One vector is turned by the same rotation once a step. Each row is the vector after some number of steps, and that number follows the row.
The counts run from 0 to 868.
[  3   4  29  14   0 -19 -18  12  16 -10  11 -20 -17  12   9   3 -30  11
  11  30 -47  13   6   8 -12   4 -14  32 -16 -29 -32  26  30 -22  13   0
 -26  13 -50  -3  49  -7   9  23  -2   7  28  -3 -52 -12   4  -5   2] -> 471
[ -4 -23 -12  -2  31  -6   8  32  14  19   0 -36   0   2   6 -19 -28  -7
   3  21 -48  17 -22 -18 -20  -3   0  36 -24 -28 -45  54  10 -29  20  15
   5   6 -48  -5   9   9   3  30  13 -10  19   5  -2  -6  12   2  11] -> 822
[-16 -14   4  20  24 -22  -9  16  -9  -7  15 -45 -20  -8   4   5 -19   5
   1  -1 -56  12  13 -24 -20  36  19  36  -7 -20 -17  38  11 -27   6  24
 -36  28 -51 -12  15  16  36   5  -3   2   6   9 -20  11   7 -10  -2] -> 238
[  2  16  21  32  27  -6 -20  23   5   0  17 -42 -15  23  36 -12 -15 -21
  12   9 -33  17  -4   3   9  17 -23  43 -20 -13 -10  30  17 -26  11  18
 -39  41 -29 -39  36 -10   6   3  -3   2  12  -7  -1 -17  14 -22  13] -> 345
[  9   5   1  15  25 -17 -14  23 -27  -9  22 -51 -29  38   1  -4  -6   7
   7  -4 -42   6  18 -18 -13  19  -3  42  -7  -1  -9  38  17  -8  12  31
 -30  30 -29 -21  30  -1   8   8 -28   8   1  -3 -19 -11  20 -37  17] -> 127
[-19 -24   8  34   9   2  -8   6  -7   3  25 -12 -14  33  40  31 -27 -10
   9  23 -48  -3  12 -20  15  23   2  50  -5 -29   0  23  24 -26  31   1
 -35  32 -37  -7  32   4  -2   9  -1  -8   8   4 -12  -4   4   3 -16] -> 364
[ 13 -19 -15  15  12   7  -3  25 -16   4   0 -41  -9  64  -5   6 -11  -1
  22  17 -53 -15 -13 -33 -12  11  -6  26 -11  19 -23  49  19  -9  23  15
  -8  15 -33  -5  22  24 -14  20 -11  -8  -2 -10  -6  -2  38   2  11] -> 716
[ -7 -17   7  22 -14  -9   5  16  15 -17  13 -27 -17   6  19  22 -36  15
   7  10 -65   6  15  -4  -2  20   9  32 -11 -10 -17  10  13 -28  -2   9
 -26   4 -57   0  29   8  19  18 -13  16  21  -1 -52  28  -3  11   4] -> 674
[  0 -15 -11   9  22   9  10  14  18  14  -5 -30   7  14   7   1 -52  -8
  10  27 -64   5 -33 -16   2  -5 -14  28 -20 -18 -45  41   0 -24  16   4
   2 -12 -52   6  14  18  -2  25  12   7  15   6 -18  -3  13  19  16] -> 817
[  5 -14  -4  18  15   8  -6  11   2  15   3 -20   8  66  10  12 -25  -4
  27  36 -49  -6 -16  -5  14 -11 -30  27  -4  -6 -27  29  19 -14  38 -13
  -7  13 -33  -2  37   3 -24  16 -13 -14   1   0 -22 -24  32  -3  10] -> 497
[-13 -24 -33  11  37   3  18  13   0  16   2 -43  12  21   9  10 -45  -5
  12   1 -68   7 -15 -18  21   0  -7  34   3 -12 -28  28 -16 -25  14  11
  -6  -2 -50  -7  -3  19   6   8 -17   2 -11  24 -15   4  18  -3  23] -> 522
[-13  -6 -14  18  38  -9   0  -1 -14   3   9 -45  -7  12  -1  17 -43   3
   7  -4 -68   4  -5 -22  12  17  -2  35   7 -15 -24  28 -12 -18  10  13
 -29   3 -53  -6   7  22  23   0 -16  15 -13  29 -31  -1  15 -12  18] -> 19
[ -7 -27 -16   1  27  -3  11  35  14  23   1 -40   4   0  11 -15 -31 -10
   5  23 -49  15 -21 -20 -16   3   5  31 -22 -23 -42  52  12 -31  23  12
   5   9 -48  -3   7  13   7  25  13  -9  17   2   2   2  13   7   7] -> 96
[ -2  -2 -14  20  41  -4  -6  26  -3  19  13 -50   6  37  26 -11 -16 -18
  19   2 -39  16  -7   3  23   0 -24  37  -2  -8 -14  27   2 -24  21  12
 -19  33 -28 -36  19  -7  -2  -4 -25  -7  -9   9  -3 -20  26 -35  27] -> 638
[ 12 -21  -4  13  -1   2  -3  18 -10  -6   9 -16 -16  74  -1  16 -11  14
  21  28 -52 -10   4 -19  -8  -3 -14  36  -7   1 -20  31  29  -6  26   6
 -12  12 -35  -2  39   7 -25  30 -19 -12   9 -12 -31  -8  28   0   3] -> 492
[  8  10   6  20  46 -10 -11  22  -4   1   7 -48  -5  30  10 -23  -6 -12
  14   0 -41  19 -15  -9   2   3 -30  42 -11  -4 -22  38   4 -18   5  26
 -27  27 -34 -42  22   1   5   4 -12  -9   0  -1  -2 -22  27 -27  25] -> 846
[-10 -15  14  35  -2   5  -9  29  14   7  23 -26 -12  31  52   5 -19 -19
  12  24 -35   5   5  -1  12  22  -2  40 -21 -17  -1  25  32 -32  26  -1
 -30  42 -27 -20  42  -9  -4  11   0  -5  20 -15  -4  -3   6  -2  -4] -> 571
[ -4 -36  -6  31  -5  16  10  29  22   6  -5 -29   8  46  25  12 -17  -8
  30  24 -57  -7 -18 -10   7  11 -11  21 -16  15 -18  24  17 -33  14  -1
 -10  20 -44 -12  24  19  -3  18  -2 -23  15 -19  -4  23  24  25   1] -> 76
[  2 -26   2  12  -8  -9   9  18  27  -6  -1 -20   0  22   1  12 -29  21
  23  22 -66  10   0   5  -5  -9 -11  23  -7  -7 -37  11  11 -26   2  -2
  -8  -3 -62   2  30   9   7  28 -18  -9  21  -2 -55  18  11  13   9] -> 174
[-14 -35 -38   3  23  -6   8  22 -12  26  12 -47   4  27  -3  12 -36   6
  11  11 -59  -3   1 -20   3   9  16  23   7 -10 -27  39   8 -22  38   0
   2  12 -43  13   4  15   5  11 -24   0 -11  20 -21   0  22 -14  13] -> 517
[-21 -13  -3  12  43 -22  -1  16   5   9  17 -36  -3 -12  17  -4 -28  -5
   3   3 -50  29   6  -6   5  10   0  46   0 -41 -23  30  -2 -32  13  17
 -27  26 -51 -22   8   1  28   3  -8  -7   3  23 -16  -6   3 -21   8] -> 26
[ 19 -18 -20  -2  -1  -2   8  47   1   7  10 -48 -15  47   3 -15 -16   8
  11  17 -44   2   3  -8 -19  -5   2  27 -22   7 -29  43  24 -14  26  16
  13  10 -28  -2  30  -7 -16  35 -27   6  17 -18 -24  -1  21 -16  23] -> 196
[-12   0  -4  15  44 -17  -2   5   4   4  10 -41   2   0   7   5 -43  -1
   8  -1 -60  22  -6   1  17   3 -15  38   4 -29 -29  22 -12 -27   5  11
 -27   5 -54 -17  11   7  22   1 -14  10  -5  28 -33  -9  10 -19  23] -> 748
[ 10 -20 -23 -12  15 -11  10  35   5  16  14 -35  -3  36  -1 -11 -25  13
  11  19 -46  14   5   1 -11 -23  -8  32 -11 -19 -39  36  17 -17  31   5
  13   3 -39   0  24 -12 -15  31 -30  -1  11   5 -38 -14  16 -21  23] -> 404
[ -5 -45 -26  16  24   9  15  27  -8  15   8 -23   3  58  14  10  -9  -9
  20  18 -52  -5  -7 -31   3   1  -3  41  -4  -3 -15  39  11 -20  30  11
  -6  22 -35 -13   8  18 -16  19 -10 -34  -2  -2   7   1  29   2   1] -> 505
[-17  -3  -2  11  44 -20  -1  12   8  11  12 -40   1 -10  13  -4 -35  -4
   6   1 -51  29  -2   5  14   2 -14  39   0 -37 -28  24  -7 -33   8  11
 -25  16 -51 -23  12  -3  23   3 -13   1  -1  25 -26 -12   6 -24  18] -> 750
[ -2 -12  17  30   0  -4  -6  33  25   0  13 -25  -5  34  42  -8  -4 -11
  25  18 -36  19  10  21  12   4 -21  36 -16  -7  -9   9  24 -35  10   3
 -28  40 -35 -37  42 -16   1  13 -18 -22  20 -19 -18   2  12 -12   8] -> 778
[ 15   3 -16  14  17  13   2  30   8  17   4 -50   4  53  19 -11 -36 -16
  18  17 -48  -1 -27  -4  16  -8 -26  27 -18   8 -26  36   8 -18  24   7
   3   4 -28 -13  26  -2 -21  17 -15  17   4  -7 -10 -18  27 -10  34] -> 203
[-22 -28   6  28   0 -17  -4  28  23   1   9 -39  -5 -11  26   3 -19   2
  16  11 -51  14  12   6  -4  29  14  22  -9 -13 -18  18  19 -43   8   2
 -29  36 -52 -14  25   5  36   7  -6 -10  17  -2 -26  25   2   1  -2] -> 668
[  8  16   4  28  24  -6 -16   5 -21 -10  17 -46 -19  48  10   9 -22   1
  12  -3 -51   1   6 -12  14  16 -23  39  -1   1  -6  26   8  -7   9  21
 -39  22 -33 -23  33   2   3   0 -28  17  -9   5 -29 -17  23 -30  21] -> 131
[-18 -27   7  35  10   5  -3   8  -6   1  23  -9 -13  37  40  31 -27 -13
   9  20 -49  -1   9 -24  15  23   1  53  -4 -26   2  22  21 -23  25   3
 -38  29 -40  -9  30  11  -3  10   3  -9   9   3 -11   1   5   8 -14] -> 365
